grid =
[[140, 129, 114, 130, 113, 119, 131, 122, 138, 126, 131, 131, 126, 129],
 [128, 127, 141, 142, 128, 127, 114, 143, 123, 123, 130, 146, 128, 135],
 [114, 126, 120, 134, 105, 128, 139, 117, 138, 131, 130, 135, 121, 128],
 [115, 129, 128, 146, 127, 125, 121, 129, 125, 121, 139, 141, 127, 127]]
Indices start at 0.
The entry in row 0 and column 2 -> 114
Read off the entry in the bottom-left corner.
115
Read off the top-right entry.
129
Read off the top-left entry.
140
Read off the bottom entry of the column that holds the smallest entry.
127
Read off the entry at row 2, column 1.
126
The entry in row 1 and column 1: 127
The entry directly above the smallest entry is 128
Read off the entry in row 2 and column 0.
114
Read off the entry in row 0 and column 1.
129
The entry at row 1, column 0: 128
The bottom-right entry -> 127
Read off the entry in row 2 and column 2.
120
Read off the top entry of the column that holds the smallest entry.
113
The entry in row 1 and column 2: 141

[137 133 135 152 129]
Find the 1st entry from the left.
137
Find the entry just left of 135.
133
The third entry from the right -> 135

B =
116	112	108	103	101	103	107	115	118	123	127	130	128	127
107	115	118	123	127	130	128	127	128	130	130	133	133	132
101	103	107	115	118	123	127	130	128	127	128	130	130	133
112	108	103	101	103	107	115	118	123	127	130	128	127	128
123	127	130	128	127	128	130	130	133	133	132	129	127	129
103	101	103	107	115	118	123	127	130	128	127	128	130	130
115	118	123	127	130	128	127	128	130	130	133	133	132	129
103	107	115	118	123	127	130	128	127	128	130	130	133	133
128	123	116	112	108	103	101	103	107	115	118	123	127	130
130	128	123	116	112	108	103	101	103	107	115	118	123	127
123	116	112	108	103	101	103	107	115	118	123	127	130	128
108	103	101	103	107	115	118	123	127	130	128	127	128	130
118	123	127	130	128	127	128	130	130	133	133	132	129	127
Indices start at 0.
Find the bottom-right entry.
A: 127
The entry in row 0 and column 1 is 112
The entry in row 2 and column 2: 107
Find the entry in row 2 and column 0.
A: 101
Find the entry in row 0 and column 0.
A: 116
Find the entry in row 1 and column 1.
A: 115
Find the entry in row 0 and column 2.
A: 108
The bottom-left entry: 118
The entry in the top-right corner: 127
The entry at row 1, column 2 is 118
Find the entry at row 2, column 1.
A: 103

a =
[[121 126 126 127 121 129 125]
 [144 123 127 123 133 114 129]
 [127 127 129 128 118 132 124]
 [122 121 128 126 127 112 128]
 [136 122 129 128 126 120 130]
 [102 135 130 128 118 139 127]]
Counting starts at 0.
The entry directly above 124: 129
The entry at row 1, column 0 is 144
The bottom-right entry: 127
Read off the top-right entry.
125
Read off the entry directly above the largest entry.
121
Read off the entry directly above 120.
112
Read off the bottom entry of the column that holds the smallest entry.
102
Read off the entry just left of 133.
123
The entry in row 0 and column 1 -> 126
Read off the entry in row 2 and column 0.
127
Read off the entry just right of the largest entry.
123
Read off the entry directly below 133.
118

[[125 124 114 125 120 119 138]
 [116 126 111 119 123 116 141]
 [130 121 105 130 122 107 145]
 [118 126 111 126 113 118 140]]
Read off the smallest entry in the first row.
A: 114
The top-left entry -> 125
Read off the entry just left of 123.
A: 119
The first entry in the row that holds the smallest entry: 130
Read off the fifth entry from the end, reading row by row.
A: 111
Read off the last entry, reading row by row.
A: 140
The entry in the top-right corner: 138

Questions about the table below. Rows and columns are numbered from 0.
1) What is the bottom-left entry?
2) What is the entry in row 2 and column 0?
3) What is the bottom entry of the column that holds the smallest entry?
4) What is the entry at row 1, column 2?
5) What is the entry at row 0, column 2?
6) What is the entry directly below the smallest entry?
7) What is the entry directly below 125?
8) What is the entry just right of the smallest entry?
[[131 120 129 129 126 122 132]
 [114 125 137 135 115 119 111]
 [122 120 117 120 124 138 118]
 [130 120 136 128 116 109 129]
 [122 121 120 119 119 136 115]
 [143 143 118 104 127 124 146]
 [114 117 115 109 116 139 120]
 [136 126 118 118 133 129 139]]
1) 136
2) 122
3) 118
4) 137
5) 129
6) 109
7) 120
8) 127

Questions about the row below.
1) Read off the 2nd entry from the end.
2) Read off the third entry from the right.
3) Read off the 1st entry from the right.
4) Read off the entry just left of the centre entry.
5) Read off the first entry.
[113, 116, 115, 123, 136, 153, 136, 149, 118, 135, 130, 137, 127, 129, 124]
1) 129
2) 127
3) 124
4) 136
5) 113

Read these off the matrix that follows. Indices start at 0.
1) Report the entry just left of the smallest entry.
2) Report the entry just right of the smallest entry.
3) Report the entry at row 0, column 1.
4) Report the entry directly below the smallest entry.
5) Report the entry in the top-left corner.
6) Report the entry in the bottom-right corner.
7) Report the entry in the top-right corner.
8) Report the entry at row 1, column 1.
[[136 119 128 126 122 121 126 130 130 127 125 134 138 138 138]
 [147 101 125 125 120 117 128 128 134 129 135 138 149 150 138]
 [142 111 126 126 121 120 127 129 132 128 130 136 143 144 138]
 [143 110 126 126 121 119 127 129 133 128 130 136 144 146 138]
 [139 113 127 126 121 120 127 129 132 128 128 135 141 141 138]
 [138 115 127 126 121 121 127 129 131 128 127 135 140 140 138]
 [136 118 127 126 122 121 126 130 131 127 126 134 138 138 138]
 [135 120 128 126 122 122 126 130 130 127 125 134 137 138 138]
 [137 117 127 126 122 121 127 130 131 127 126 135 139 139 138]
 [145 109 126 126 120 119 127 128 133 128 131 136 145 147 138]
 [147 105 125 125 120 118 128 128 134 129 133 137 147 149 138]
 [147 103 125 125 120 118 128 128 134 129 134 137 148 150 138]
 [137 116 127 126 121 121 127 129 131 127 127 135 139 139 138]
 [140 112 127 126 121 120 127 129 132 128 129 136 142 143 138]
 [146 107 126 126 120 118 128 128 133 129 132 137 146 148 138]]
1) 147
2) 125
3) 119
4) 111
5) 136
6) 138
7) 138
8) 101
